In the data rows, 128 means zero.
Here are some points:
[ 93 110 208 126 174 138 103  66  89  79 101  94 174 124  58 159  89 165
  84 152  94 197 137 103 116 154 141 144 113 148 150 147 154 121 129 144
 103 142  77 133 113 114  98 155 116  84 111 127]
[166  78 186 127 187 145  91 134 102 103 110  86 123 127 119 133 119 158
  94 116  90 125 146  92 133 115 184 109 152 153 101 111 113 161 155 177
  93 149 146 114 146 118 142 145  82  60 114 110]
[ 92 135 156 128 145  91  98  98 128 164 120 130 155  60  70 140  99 134
 120 115 162 154  90 110 114  98 103  65 130 142 120 160 139 132 134 115
  87 125 111  76 103 146 100 128 125 119 143 117]
[111  99  85 165  55 133 145 161 126 181 149 126 160 169 124 127 109 134
 116 136 113 163 137 120 112 177 142 174 151  94 181 106 168 106  91 156
 154 139 148 156 162 117 134 101 186 195 108  93]
[ 79  88 146 103 174 139 116 102 112 102  78 179 130 115 128 127 121 112
 123 155 151  80 105 189 145  82  79  98  64 170 128 146 210 108 129 134
 108 160 145 133 122  86 159 181  97 107 159 151]
[164 129 140 114 167 124 117 168 160 116  91 167 138 101 147 143  84 145
 125 156 144 140 135 145 119 149 139 109 125 140 136 135 117 112 134 109
 114 114 145  80 167 120 107 168  96  78 141 184]
[101 101 147  96 122 150 109 133 148  84  84 154 103  56 115 130 144 156
  43 130  87 101 147 120  79 123 113 105 129 137 183 143 119 122 181 137
  96 125 118 140 101 142 147 104 123 102 123 157]
[158  69  40 180  78 139 114 151 123 151 124  99 113 199 101 103 173 130
 171 166  98 134 165 112  70 130 121 168 130 128 151 174 200  92  69 160
 185 143 135 149  92  88 137 143 112 114 101  70]
[113  64 156  99 113 161 160 133 121 131 154 110 104  70 141 102 107 104
  98 120 129 167 187 120 133 132 174 102 124 159 139 164 151 172 124 122
 143 118  91 102 147 125 113 127  82 116 165 141]
[117 162 123 139 143 153  98 123  90 111 109 134 165 139 161 207  80  90
 110 160 103 161 128  84 131  96 170 164 136 165 167 140 192 122 134 116
 109 148 131 148 128 114 102  94 129 127 167 104]
[169 147 123 195  77 133 144 157 125 115 168  95 147 203 178 134 177  90
 177 157 131 171  87 108 161 153 103 176 136  95 157  97 191 107 100  86
 158 152 182 171  92 164 161 187 186 170  73  74]
[118 158 128  95 151  89 125 158 152 144 124 136 136  99 103 157 181 100
 112 163 134 186  77 126 132 125 169 132 155 126 136 167  85 128 110  55
  97 167 146 114 172 154 146  99 157 157 118 135]
[ 89 141 146 116 118 155 138 110 111  93 122 106 174 134 183 119  98 118
 127 125 122 162 146 146  81  97 109  95 113 152 145 134 116 117 145 140
 112 147 124 140 124 122 166 170 108 159 196 151]
[ 58 150 150  79 196 128 159  92 100 151  51 144 165  91 173  65  86  84
 106  80 152 101 123 163 162 144  50 131  61 116 163 117 119  94 137 139
 126 202 152 171 136 158 124 173 122 126 174 185]
Here are 16 more points, each followed by its number:
[138  67 174 114 130 145 102 112 146 121  52 158 122  56 110 146 114 130
 111 121 126  84 163 157 164  62 157  51 122 156 104 166 134 156 123  59
 125 130 130 100 156 205  85  88 130  88 160 193] 0
[123 136 155 166 105 110 147  95 126 164 116 102 158 155 122 117 141 120
 151 114 194 115 142 138 130 127 150 114 130 121 119 125 130 160  91 153
 179 150  90 171 131 134 120  24 127 166 145 167] 1
[198  95  82 137 102 140 144 151 100 161 195 126 171 171 156 127 171  96
 155 146 113  92 127 174  91 176 112 197 179 154 152 164 194  82 101  94
 143  79 145 149 112 124 125 125 172 160  94  33] 2
[118 101 129 111 100 123 118 102 114 115 104 163 137 119 129 109 102 159
 129 124  96 154 102 115 156  94 118 168 101 116 150  98 130 131 152 143
 101 131 102 133  84 118 164 122 108  81 155 176] 3
[ 78 168 169  74 181  91 142 120 111 112 135 153 124 108 136 149 108 106
  65  52 120  87 158 107 143  89 160 101 135 120 169 146  29 141 185  90
  60 146  52 144 126 126 122 172  74 125 200 187] 4
[191 140  91 175  84 130 125 159 134 195 179  70 100 153  94 215 167 138
 200 128  92  78 147  82  66 183 125 150 153 108  94 122  95 113  52 130
 145 121 162  82 111 118 135  94 152 145 124 123] 5
[209  93 140 163  91 153  98 149 128 120  94 131  90 161 126 159 158  89
 136 157 129 114 161 155 122 160 116 117  78 120  96 127 163 187  69 156
 159  93  95 163 108 125 142 140 121 146 120 124] 6
[128 139 190  78 134 172  86 138 148  79 129 151 160 121  87 178 106 122
 111  97  93 196 154  82 188  68 155 125 128 115 175  95 158 138 167 105
 105 206  70  64 108 143  88 154 109  96 137 150] 7
[158 152 138  90 110  90 200 190  87 176 136  35 108 146 105 162 151 125
 152 119 129 111 127 192 201 192 117 116 150 118 137 124  42 136 121 100
 125 105 108 144  82 179 129 112  98 131 150 121] 8
[159 147 184 123 109 137  70 127 120 114  95 106 150 110 116 114 146 144
 147 106 102 115 151 150 142 137 126 134 122  74 108 163  94 142 126 155
 141  86 113  75  89 173 126 153 112 106 118 143] 9
[162 189 121 125 147  76 112 155 138  75 161 121 134  87 151  91 185 155
 134 131 161 166 148  99  98 163 162  78 138 106 157  90 113 104 115  96
 170 101 136  66 168 154 105  96 150 154  92 118] 10
[ 46  99  82  96 141 128 105 154 188 121 121 117 124 113  83  73  71 126
 134 133 179 138 111 179 106 143 100 131 145 155 147 128  78  54 128 152
 125 138 150 141 143 128 105 110 132 133 125 160] 11
[126 128 135 101 124 139 146  97  93  69 152 113 128 139 132 143  60  46
 124 173 126 156 152 195  73 181 165 129 138 152 145 118  87 132 143 104
 134 107 188 121 155 152 133 138 185 127 117 149] 12
[123 122  22 167  70 129 145 100 124  92 153  95 142 133 203 125 180 106
 165 158 144 138 105 116 175 181 140 200 120  97 168 108 157  74 194  79
 159 129 155 142 115 150 133 111 176 219 141 126] 13
[110 100 130 136 176 139 103 141 123 152 153 137 113 103  99 124  83 168
 141 152 110 151 121  14 112 144 177  46 182 186 134 130 171 108 166 141
 140 120 114 130 133 143 139 115 102 107 110  93] 14
[131 151 165 110 107 166 159 154  91  93  55 140 175  71  40 128  81  42
 135 141 125 137 134 128 170 100 130  80  92 132 150  56 104 170 134  75
 144 152 143 199 109 158  72  73  98 102 102 180] 15
Which two of these numbered points are nearest to each point below, looking only along the 6 directions in which the first points spread most? Their numbers follow each, nearest first.
[156 159 123  86 150  66 176 180 156 111 174 131 125 151 222  81 146 130
 149 118 105 136 108 166 113 172 163 174  98 136 133 129  71 161 170 107
  93 104  43 152 146  90 136 150 116 171 126 100] > 8 12
[176 137  78 123  93 132 115 151 186 130 198 105 101 171 165 125 169 171
 133 177 102 138 123 128  69 170 125 180 172  91 113 115 239  89  62 133
 223 166 144 134 129  92 108 208 154 161  99  65] > 2 5
[199 126  80 198  56 137 131 154 166 208 143  72 104 214 161 166 148 123
 148 138  93 102 124 189 159 189  74 171  95  99  79 145 195  94  76 148
 166 117 158 121  85 149 128 139 124 123  79 123] > 2 6
[ 76 132 166 181 204 150 161 138  90 132 173 144  62 101 117 133  96 135
 106  63 104 100 161  55 117  87 161 118 107 168 144 180  94 157 200 157
  19  90 125 117 167 107 189 114 141 122 131 126] > 7 9
[ 98 145 171  98 165 145  99  98 148  79 134 140 149 122 106 151  67 129
  94  82 154 127 115 130 106  61 104 149 154 122 187 110 118 138 147 133
  74 107 158 197 148 174  98 181 165 123 159 148] > 15 3
[ 85 130 118 130 103 139 140 110  99 105 161 181 138 109 152 144 125 135
 176 140 143 114 120 142 124 142 129 149 136 128 108 157 142 122 168 172
 122  84 122 108 103 152 150 182 180 186 116 106] > 1 3
[193 143 118 177  64 115 101 111 169 168  96 138 166 123 125  98 178 121
 135 102 120 105 104 146 151  95 137 110  68  77  51  98 190 172  37 195
 144  93 151 130 115 147  91 178 118  63  89 156] > 6 9
[150 115  42 141  72 132 172 106 192 143 155  86 167 186 155 122 190 116
 180 139 142 110 119 117  76 174  89 159 163 112  46 140 174 113 122 140
 152  96  78 184 117  99  90 112 139 139 109  80] > 2 5
[171 179 120 131 163 122 209 211 129 157 203  76 110 170 139 133 198 115
 119 117 149 140 140 138 191 183 155 133 133 158 100 136 115 139 141  83
 159  97 110 115 146 146 154 135 122 122 153 140] > 8 10
[107 175  94 138 140  82 126 132 122 154 112 142 114 118  68 113 115 138
  96 126 105 159 139  83 120 167 108 155 128 127 115  64  89 131 115 183
 166 114 114  97 132 120 150 139 119 128 106 115] > 1 9
[174 153 103 156  67 128 158 136 154 125 147  73 153 229 165 134 138  83
 180 216  72 155 123 132 101 231 102 209 158 110 169 138 186  98 106 161
 161 102 115 173 102 125 130 172 125 185  82  79] > 2 13
[110 177  76 167 122  52 138  76 115 109 173 156 103 152  86 173 125 138
 143 147 166 142  98  97  62 102 141 118 132 152  63 111  65 132 127 165
 129 122 103 104 137 112 125  76  91  98 123 161] > 14 9
[207  98  49 146  56 129 104 116 163 105 101 101 142 201 177 175 197 151
 133 122 137  92 123 160 131 123 105 158 142  88 126 133 152 183 148 125
 149 121 155 114 109 138 151 131 153 178  86 116] > 2 6
[170  99 128 147 109 119 131 207 173 186 164 136 133 132 126 147 153 144
 161 190 147 129 166 160 107 150 128 100 116 115  91 167 179 103  75 184
 173 134 109  81 101 144 162 145  92 117 156 117] > 6 5
